Here are some points, each followed by its number:
c(-0.2, -1.3, -0.8, 1.5, 0.8, -0.6, 0.1, 0.9, -1.1, -1.2, -1.2, -0.2, 1.4, 0.6, -0.6, 1.2, -0.9, 1.0, 0.7,
  0.2, 1.2, -0.9, 0.6, 0.9) 0
c(0.2, 0.2, 1.2, -1.5, 0.5, 0.9, -0.1, -0.8, 1.3, 0.5, -0.3, 1.1, -0.5, 0.1, 0.8, -1.0, 1.3, 0.8, -1.0,
  -0.9, 0.2, 0.1, 0.5, -0.4) 1
c(0.1, -1.5, 0.3, -0.6, 1.4, 0.8, -0.5, -0.3, -1.2, -1.2, -0.5, 0.8, 0.9, 0.9, -0.8, -0.1, 0.7, 1.2, -0.6,
  1.4, 0.6, 0.5, 1.3, -0.9) 2
c(-1.6, 1.2, 0.7, -0.1, -1.6, -0.9, -0.9, -0.8, -0.1, 1.2, 0.5, -0.6, -1.3, 0.3, -1.2, 0.8, -1.2, 0.8, 0.1,
  0.9, -0.8, 1.0, -1.8, -1.1) 3
c(-1.6, -1.3, 0.7, 0.5, 0.6, -1.4, 1.8, -1.1, 1.7, -0.3, -1.4, 0.7, 1.2, -1.2, -0.5, 1.5, -1.3, 2.1, -1.4,
  -1.3, 0.7, 0.4, -1.2, -0.8) 4
c(1.9, -1.1, 1.3, -1.5, 0.5, 1.9, 0.9, -0.1, 0.5, 0.1, 1.1, 1.0, 0.1, 1.4, 0.6, -1.3, 2.1, 0.4, -1.0,
  -1.0, 1.2, -1.2, 0.7, 0.6) 5
c(-0.3, 0.4, 0.5, -1.2, -0.5, 1.4, -1.4, -0.9, -0.7, 0.9, 1.5, 0.8, -1.3, 1.5, -1.1, -0.7, 0.4, 0.0, 0.1,
  1.4, -1.1, -0.1, -1.0, -1.3) 6
c(-1.7, 1.4, 0.8, -0.8, 0.1, 0.2, -1.6, 0.0, -1.7, 1.3, 0.1, 0.3, -1.5, 1.2, -0.8, 0.0, -1.1, -1.3, 1.5,
  1.9, -1.4, 1.5, -1.1, -1.0) 7
c(-1.6, 0.0, 0.6, -1.1, 1.3, 0.2, -0.9, -0.3, -0.9, -1.1, -1.1, 1.2, 0.0, 0.7, 1.6, -0.8, 0.5, 1.2, 0.5,
  1.3, -0.6, 0.9, 1.4, 0.6) 8
c(0.6, 1.2, -0.3, 1.1, -1.7, -0.2, 1.7, -1.1, 2.0, 0.2, -1.5, 0.1, 1.1, -1.4, 1.5, 1.1, -0.4, 1.0, -0.9,
  -1.8, 1.0, -0.8, -0.8, 1.5) 9
c(-1.5, -0.8, 0.1, -1.2, 0.9, 0.5, -1.8, 0.1, -1.3, -0.9, 0.9, 0.7, -1.4, 0.9, 0.1, -1.2, 0.5, -1.1, 1.3,
  1.7, -1.4, 1.4, 1.5, -1.1) 10
c(-1.1, 0.1, 0.0, -0.1, 1.4, 0.6, -1.6, 1.4, -2.0, -1.3, -0.9, 1.1, 0.2, 1.0, 1.8, -1.2, 0.6, -0.9, 2.0,
  1.8, 1.3, 1.0, 1.9, 1.0) 11
c(-1.0, 0.1, -1.0, -0.9, 0.4, -0.7, -1.3, -0.2, -0.9, 1.1, 1.6, -1.1, -1.4, 1.2, -1.7, 0.7, -1.0, -1.1, 0.5,
  1.5, -1.7, 0.1, -1.0, -1.2) 12
c(-0.4, -1.6, 1.2, -0.3, 1.2, 0.9, 1.8, -1.5, 1.6, -0.9, -0.8, 1.3, 1.6, 0.5, -1.1, 0.9, -0.2, 2.0, -1.7,
  -1.3, 0.8, -0.8, -0.5, 0.7) 13
c(1.7, -1.1, -0.8, -0.3, 1.1, 1.0, 0.7, 1.5, -1.0, -1.3, -0.6, 0.0, 1.1, -0.7, 1.1, -1.2, 1.7, -1.0, 0.1,
  -1.2, 1.2, -1.1, 1.6, 0.8) 14
c(-1.6, 1.3, 1.1, -0.6, -1.5, -0.7, -1.5, -1.0, -0.6, 1.4, 0.9, -0.5, -1.7, 0.8, -1.7, 0.7, -1.3, 0.6, 0.3,
  1.5, -1.3, 1.1, -1.9, -1.6) 15
c(-1.2, -0.4, 0.1, -0.9, 1.1, -0.7, -0.9, -1.1, -1.2, -0.3, -0.8, 1.0, 0.9, 0.8, -0.4, 0.3, -1.0, 0.2, -0.8,
  1.0, -0.9, 0.0, 0.3, -0.2) 16
c(-0.8, 1.4, -1.4, 1.4, -1.4, -1.3, -1.4, 1.7, -1.4, -0.2, 0.2, -1.5, -1.1, -1.1, 0.5, 0.1, -0.7, -1.8, 1.8,
  1.3, 0.0, 1.0, 0.5, -0.3) 17
c(1.1, -1.1, 0.3, 1.0, 0.0, -0.6, 1.4, -0.6, 2.1, -0.9, -1.3, 0.9, 1.5, -1.7, 0.7, -0.2, 0.9, 1.6, -1.5,
  -1.9, 1.2, -1.2, 0.2, 1.0) 18
c(0.7, 1.1, -0.1, 1.2, -1.6, -0.3, 1.6, -0.8, 1.7, 0.3, -1.3, -0.2, 1.1, -1.2, 0.9, 1.1, -0.5, 0.8, -0.8,
  -1.7, 1.0, -0.8, -0.9, 1.1) 19
c(0.8, 0.4, -0.2, 0.0, 0.5, 0.5, -1.3, 0.4, -1.7, -0.3, 0.4, 0.2, -0.3, 1.4, -1.4, 0.3, -1.0, -1.1, 1.1,
  1.4, 0.8, -0.5, -0.8, 0.1) 20
c(-1.5, 0.6, -1.6, 0.2, 0.6, -1.8, 0.2, 1.1, -0.6, 0.1, 0.4, -1.5, -0.6, -0.8, 0.9, 0.9, -1.6, -1.3, 1.3,
  0.4, -1.2, 0.5, 1.4, 0.5) 21
c(0.3, 1.3, 0.4, 0.6, -1.6, -0.6, -0.5, 1.1, 1.3, 1.2, -0.5, -0.5, -1.1, -1.4, 0.9, -0.6, 0.8, -0.8, 0.6,
  -0.9, 0.2, 0.5, -0.9, -0.1) 22
c(-1.3, -0.5, 0.4, -0.7, 0.2, 0.7, -0.9, -0.8, 1.0, -0.7, -0.1, 0.9, 0.0, 0.4, 1.2, -0.8, 0.4, 1.3, 0.4,
  0.7, -0.9, 0.2, 0.9, 0.6) 23
c(-0.2, -0.9, 0.3, 1.3, 0.7, -0.8, 1.8, -0.9, -0.9, -1.1, -1.7, 1.3, 1.9, 0.7, 0.6, 1.5, -1.4, 1.7, -0.9,
  -1.0, 1.4, -1.0, 0.0, 1.5) 24
c(-0.7, 1.7, 1.4, -0.9, -2.0, 0.3, -1.6, 1.1, 0.4, 1.3, 0.3, -0.2, -1.9, -0.9, 0.6, -1.1, 1.1, -1.3, 1.6,
  0.9, -0.4, 1.6, -1.7, -1.1) 25
c(1.0, -0.2, -0.2, 0.5, 1.0, -0.5, 0.2, 1.0, -0.9, -1.2, -0.8, 0.5, 1.1, -0.7, 1.1, -0.5, 0.5, -1.1, 0.7,
  -0.1, 1.0, -0.6, 1.4, 1.0) 26
c(-0.4, -0.3, -0.9, -1.2, 1.1, 0.3, -1.5, 0.4, -1.4, 0.1, 1.6, -0.9, -1.5, 1.2, -1.4, -1.0, -0.6, -1.6, 1.0,
  1.7, -1.8, 0.8, 1.1, -0.9) 27
c(1.0, 1.6, -0.3, 0.1, -1.7, 1.0, -1.5, 1.0, -0.7, 1.2, 0.8, -0.6, -1.5, -0.9, 0.1, -0.8, 1.0, -1.7, 1.6,
  0.5, 0.0, 0.6, -0.8, 0.0) 28
c(1.0, 0.4, 0.2, -0.3, 0.2, 0.8, -1.1, 0.1, -1.0, -0.3, 0.3, 0.5, -0.5, 1.2, -0.8, -0.1, -0.4, -0.6, 0.7,
  1.0, 0.9, -0.3, -0.6, 0.1) 29
c(-1.1, -0.4, 0.4, -0.8, 0.0, 0.9, -1.0, -0.8, 0.7, -0.4, 0.2, 0.9, -0.2, 0.6, 0.6, -0.7, 0.4, 1.1, 0.2,
  0.8, -1.0, 0.1, 0.5, 0.2) 30
c(0.4, 0.9, -0.4, 0.7, -1.1, -0.1, 1.1, -0.8, 1.3, 0.2, -0.8, -0.1, 0.6, -0.8, 0.9, 0.7, -0.5, 0.5, -0.6,
  -1.2, 0.5, -0.5, -0.4, 1.1) 31
c(-0.2, -1.3, 0.0, -0.5, 1.4, 0.3, -0.1, -0.2, -0.6, -1.0, -0.2, 0.3, 0.7, 0.5, -0.5, 0.2, 0.3, 0.9, -0.7,
  0.8, 0.1, 0.3, 1.2, -0.5) 32
c(0.2, 1.4, 0.1, 0.8, -1.6, 1.2, -1.5, 1.1, -0.6, 0.7, 0.5, -0.5, -1.5, 0.3, 0.3, -1.2, 0.9, -1.3, 1.7,
  1.4, -0.2, 1.3, -0.5, -0.2) 33
c(0.4, -1.6, -1.4, 0.7, 1.5, -0.7, 1.7, 0.1, -0.1, -1.2, 0.3, -0.7, 1.6, -0.1, -0.6, 0.9, -0.9, 0.9, -1.2,
  -1.2, -0.6, -1.2, 1.5, 0.8) 34
c(0.0, -0.5, 0.3, 1.3, 0.2, -0.5, 1.8, -0.9, -0.5, -0.6, -1.5, 0.9, 1.6, 0.6, 0.3, 1.4, -1.3, 1.5, -0.9,
  -1.0, 1.3, -0.9, -0.4, 1.3) 35
New points follow, each followed by the numbers of its three nearest points above, looking only along the 2 directions in which the numbered points spread most, nearest first.
c(-1.6, 0.5, -1.7, 0.0, 0.7, -1.8, 0.3, 1.1, -0.5, 0.2, 0.8, -1.7, -0.9, -0.7, 0.7, 1.1, -1.7, -1.4, 1.3,
  0.6, -1.8, 0.7, 1.4, 0.4) 21 29 20
c(0.4, 0.6, 1.7, -1.5, -0.1, 1.5, -0.5, -1.0, 1.2, 0.6, -0.4, 1.4, -0.6, 0.2, 0.9, -1.3, 1.7, 0.9, -0.6,
  -0.5, 0.6, 0.3, 0.1, -0.5) 1 23 30
c(0.2, 0.0, -0.1, -0.7, -0.2, 0.9, -0.6, -0.5, -0.2, 0.7, 1.2, 0.4, -0.8, 0.9, -1.2, -0.3, 0.3, -0.2, -0.4,
  0.8, -0.9, -0.4, -0.8, -1.1) 21 29 20
c(0.6, -0.8, 0.7, -1.1, 0.7, 1.4, -1.6, -1.1, -1.4, -0.3, 1.1, 0.9, -0.4, 1.4, -1.8, -0.8, -0.6, -0.2, -0.4,
  1.5, -1.1, -0.9, -1.0, -1.2) 20 29 30
c(-0.9, -0.6, 0.1, 0.2, -0.6, -1.0, 1.0, -1.1, 1.5, 0.3, -0.5, 0.4, 0.5, -0.7, -1.0, 1.0, -0.9, 1.1, -1.2,
  -1.0, -0.8, -0.4, -0.9, -0.6) 31 4 19
c(0.6, 1.0, 1.0, 0.1, -1.5, 1.1, 0.2, 0.6, 1.6, 0.4, -0.4, 0.3, -1.2, -1.1, 1.4, -1.0, 1.7, 1.0, 1.0,
  -1.0, 0.8, 1.1, -0.5, -0.1) 22 31 1
c(0.5, -0.3, 0.5, -1.0, 0.3, 1.3, -1.6, -0.8, -1.2, -0.1, 1.0, 0.8, -0.6, 1.3, -1.2, -0.9, -0.2, -0.4, -0.1,
  1.4, -1.0, -0.5, -0.9, -1.0) 20 29 6
c(-0.4, -0.7, -1.4, -0.6, 1.0, -1.2, 1.2, 0.4, 1.0, 0.6, 1.0, -1.2, -0.7, 0.5, -1.3, 0.6, -0.8, -0.7, -1.1,
  -0.8, -1.5, -0.5, 0.5, -0.2) 1 30 23
c(0.0, -0.8, 0.7, 1.0, 0.8, -1.2, 1.7, -1.3, 1.8, 0.4, -1.0, 0.7, 1.4, -1.0, -1.4, 1.4, -1.4, 1.6, -1.8,
  -1.7, 0.1, -0.6, -1.5, -0.2) 4 19 9
c(1.2, 0.3, 0.2, 0.9, -0.9, -0.5, 1.5, 0.4, 0.5, 0.6, -0.4, -1.0, 0.9, -0.6, -0.8, 1.0, -0.7, -0.1, -0.5,
  -1.2, 0.7, -0.4, -0.9, -0.3) 31 19 4
c(1.0, -0.9, -0.9, -0.2, 0.5, -0.9, 0.6, 1.3, 1.0, 0.0, 1.2, -1.4, -0.7, -1.0, -0.5, 0.1, 0.3, -0.4, -0.2,
  -0.9, -0.8, -0.7, 0.3, -1.2) 1 21 30
c(-0.6, 0.8, -0.7, 1.2, -0.5, -1.1, -0.2, 0.7, -0.7, -0.1, -0.9, -0.7, 0.7, -0.9, 0.9, 0.4, -1.1, -0.8, 0.9,
  -0.7, 1.1, -0.6, 0.6, 0.8) 1 23 30
c(2.0, -1.0, 0.2, -1.1, 0.9, 1.7, 1.0, 0.2, -1.0, -0.9, 0.9, 1.1, 1.0, 1.2, 0.6, -1.3, 1.9, -0.8, -1.2,
  -1.0, 1.3, -1.3, 1.4, 1.2) 14 5 32
c(1.0, 0.9, 0.6, 1.2, -1.5, -0.3, 0.9, 0.3, 0.1, 1.1, -0.3, -1.1, 0.3, -0.3, -1.3, 1.1, -0.8, -0.2, -0.1,
  -0.7, 0.8, -0.2, -1.7, -0.8) 22 31 3
c(1.9, -0.2, 1.2, -0.1, -1.8, 1.7, 0.4, -1.1, 1.5, 0.8, 0.6, 1.2, 0.4, 0.6, -1.7, -0.6, 1.6, 1.1, -1.5,
  -1.6, 1.5, -1.3, -1.8, 0.0) 31 4 19
c(-1.5, 0.1, 0.4, -1.0, 1.1, 0.9, -1.6, 0.7, -1.4, -0.8, 0.8, 1.1, -1.5, 0.9, 1.2, -1.2, 1.2, -0.4, 1.7,
  1.8, -1.1, 1.6, 1.4, -0.9) 10 27 11
c(-1.0, 0.0, -1.1, 0.0, 0.5, -1.5, 1.4, 0.4, 1.9, 0.4, 0.4, -1.5, 0.0, -1.3, 1.1, 0.9, -1.1, -0.2, -0.8,
  -1.5, -1.3, -0.1, 0.7, 0.9) 31 1 4
c(-0.1, 1.3, -0.9, 1.6, -1.6, -1.0, 0.9, -0.2, -0.2, 0.8, -1.0, -0.8, 1.0, 0.4, 0.0, 1.4, -1.5, -0.5, 0.1,
  -0.6, 0.8, -0.2, -1.2, 1.1) 31 22 19
c(0.4, 0.4, 1.8, -1.6, 0.3, 1.4, -0.4, -1.1, 1.4, 0.4, -0.8, 1.7, -0.3, 0.0, 1.3, -1.4, 1.8, 1.3, -1.0,
  -0.9, 0.7, 0.2, 0.5, -0.4) 1 0 26
